Read these off the array that follows. Rows and columns are numbered from 1.
1) Give the entry directly above 57.
2) Give the entry just right of 29.
3) Give the top entry of the column that holds the largest entry.
4) Give the entry in the top-right corner.
5) Give the entry in row 2 and column 2.
6) Give the entry at row 3, column 1.
7) Give the entry in row 1 and column 2.
8) Give the entry at row 1, column 3.
136   63   64  137   64  136  140  138  139   64   65  136  135   62
 68  145  142   67  142   68   65   66   66  144  143   68   69  146
 78  133  130   78  131   77   76   77   77  132  131   78   78  133
165   29   32  167   31  166  172  169  169   31   32  165  163   28
117   86   87  117   87  117  119  117  118   87   87  117  116   86
175   15   20  177   20  175  184  180  181   19   20  175  173   15
175   16   21  177   20  176  183  179  179   20   21  175  172   16
 88  121  120   87  120   87   87   87   88  120  120   87   88  121
145   53   54  147   53  146  150  148  148   54   54  146  144   52
 68  146  143   67  142   67   64   65   66  144  143   67   69  146
 58  158  154   57  154   58   53   55   55  155  154   58   59  158
 79  132  131   78  131   77   76   76   77  132  131   78   78  133
185    4    9  186    9  185  194  190  191    8    9  185  182    3
 77  134  131   77  131   77   75   77   77  132  131   77   79  134
165   28   32  167   31  166  173  169  169   31   32  166  163   27
1) 67
2) 32
3) 140
4) 62
5) 145
6) 78
7) 63
8) 64

Questions about the grid below.
1) Give the first entry on the main diagonal.
2) Give the entry directly below 8515.
3) Give the second largest entry.
4) Give the third-last entry, reading row by row.
5) Give the 3rd entry on the diagonal from the top-right corner.
6) Give the 3rd entry on the main diagonal.
7) Give the entry in the top-right corner.
8) Give the entry in the bottom-right corner.
[[3170 2050 7891 3245 2888 7970 7445]
 [8323 9103 2737 8515 8648 2877 3199]
 [3588 2563 8099 3014 2977 7623 7491]
 [8053 9351 2783 8670 8572 2852 3246]]
1) 3170
2) 3014
3) 9103
4) 8572
5) 2977
6) 8099
7) 7445
8) 3246

grid = [-0.131 -1.630  0.875  0.464  0.305  0.584 -0.086  1.502  1.549]
The entry just right of the centre entry: 0.584
The entry just right of -0.131 -> -1.630
The entry just left of 0.305 -> 0.464

X =
[[ 48 -37  53 -35  53  50 -36  51 -36 -39 -38 -37  52  51 -36 -34]
 [-46  53 -50  50 -50 -47  51 -47  50  55  53  53 -47 -47  50  49]
 [-21  30 -23  28 -23 -22  29 -22  29  31  30  30 -22 -22  28  28]
 [ -4  14  -5  13  -4  -4  13  -4  13  14  14  13  -4  -4  13  12]
 [-28  36 -30  34 -30 -28  35 -28  34  37  36  36 -29 -28  34  33]
 [-10  19 -11  18 -11 -10  19 -10  18  20  19  19 -10 -10  18  17]
 [  8   1   9   1  10   8   1   9   2   1   2   2   9   9   1   2]
 [-33  41 -36  39 -36 -34  40 -34  39  43  41  41 -35 -34  39  38]
 [ 31 -20  34 -19  34  32 -20  32 -20 -22 -21 -21  33  33 -19 -19]
 [ 43 -32  48 -30  48  45 -31  45 -31 -34 -33 -32  46  45 -31 -29]
 [ 37 -26  41 -25  41  38 -26  39 -25 -28 -27 -26  39  39 -25 -24]
 [-33  41 -36  39 -36 -34  40 -35  39  43  42  42 -35 -34  39  38]
 [ 31 -20  34 -19  34  32 -20  33 -20 -22 -21 -21  33  33 -20 -19]]
Rows and columns are numbered from 1.
Which number is the entry at row 1, column 2?
A: -37
The entry at row 1, column 3 -> 53
The top-left entry: 48
Which number is the entry at row 3, column 2?
A: 30
The entry just left of 35: -28
Which number is the entry in row 2 and column 2?
A: 53
The largest entry: 55
Which number is the bottom-right entry?
A: -19
Which number is the entry directly above the largest entry?
A: -39
The entry in row 3 and column 3 -> -23
The entry at row 2, column 1 -> -46
Which number is the entry directly below the largest entry?
A: 31
Which number is the entry in row 3 and column 1?
A: -21
Which number is the entry in the bottom-left corner?
A: 31
The top-right entry -> -34
The entry at row 2, column 3: -50

[[48, 116, 73, 23, 45, 99, 194, 183, 73], [71, 131, 123, 63, 32, 110, 130, 99, 89], [56, 103, 118, 52, 19, 116, 150, 137, 83]]
Find the entry just right of the largest entry.
Answer: 183
Find the smallest entry.
Answer: 19
Find the entry just left of the centre entry.
Answer: 63

[[-24  18 -27 -58 -35 -29   2]
 [-27  35 -33 -38 -33 -37  -2]
 [ 11  -5  31 -72   9  24   8]
 [ 17   2  42 -57  25  28  16]]
Counting starts at 1.
The bottom-left entry -> 17
Report the bottom entry of the column that holds the smallest entry.
-57
Report the top-right entry.
2
Report the bottom-right entry.
16
The entry at row 3, column 1: 11
Report the entry in the top-left corner.
-24
Report the entry directly above 8.
-2
Report the entry just left of -72.
31
The entry directly below -24 -> -27
The entry directly below -37 is 24

m =
[[ 34 -12 -45  22  -4  -9  48]
 [ 43   2 -54  11  -9 -18  27]
 [ 12 -23 -10  25  11   7  52]]
Find the 4th entry in reading order.
Answer: 22
The last entry in the row that holds the largest entry: 52
Find the third largest entry.
Answer: 43
The entry just right of -4: -9
Find the entry just right of -23.
Answer: -10
Find the entry in the top-right corner.
Answer: 48
The smallest entry in the first row is -45
The smallest entry in the first column: 12
Find the fifth entry in reading order.
Answer: -4
The first entry in reading order -> 34
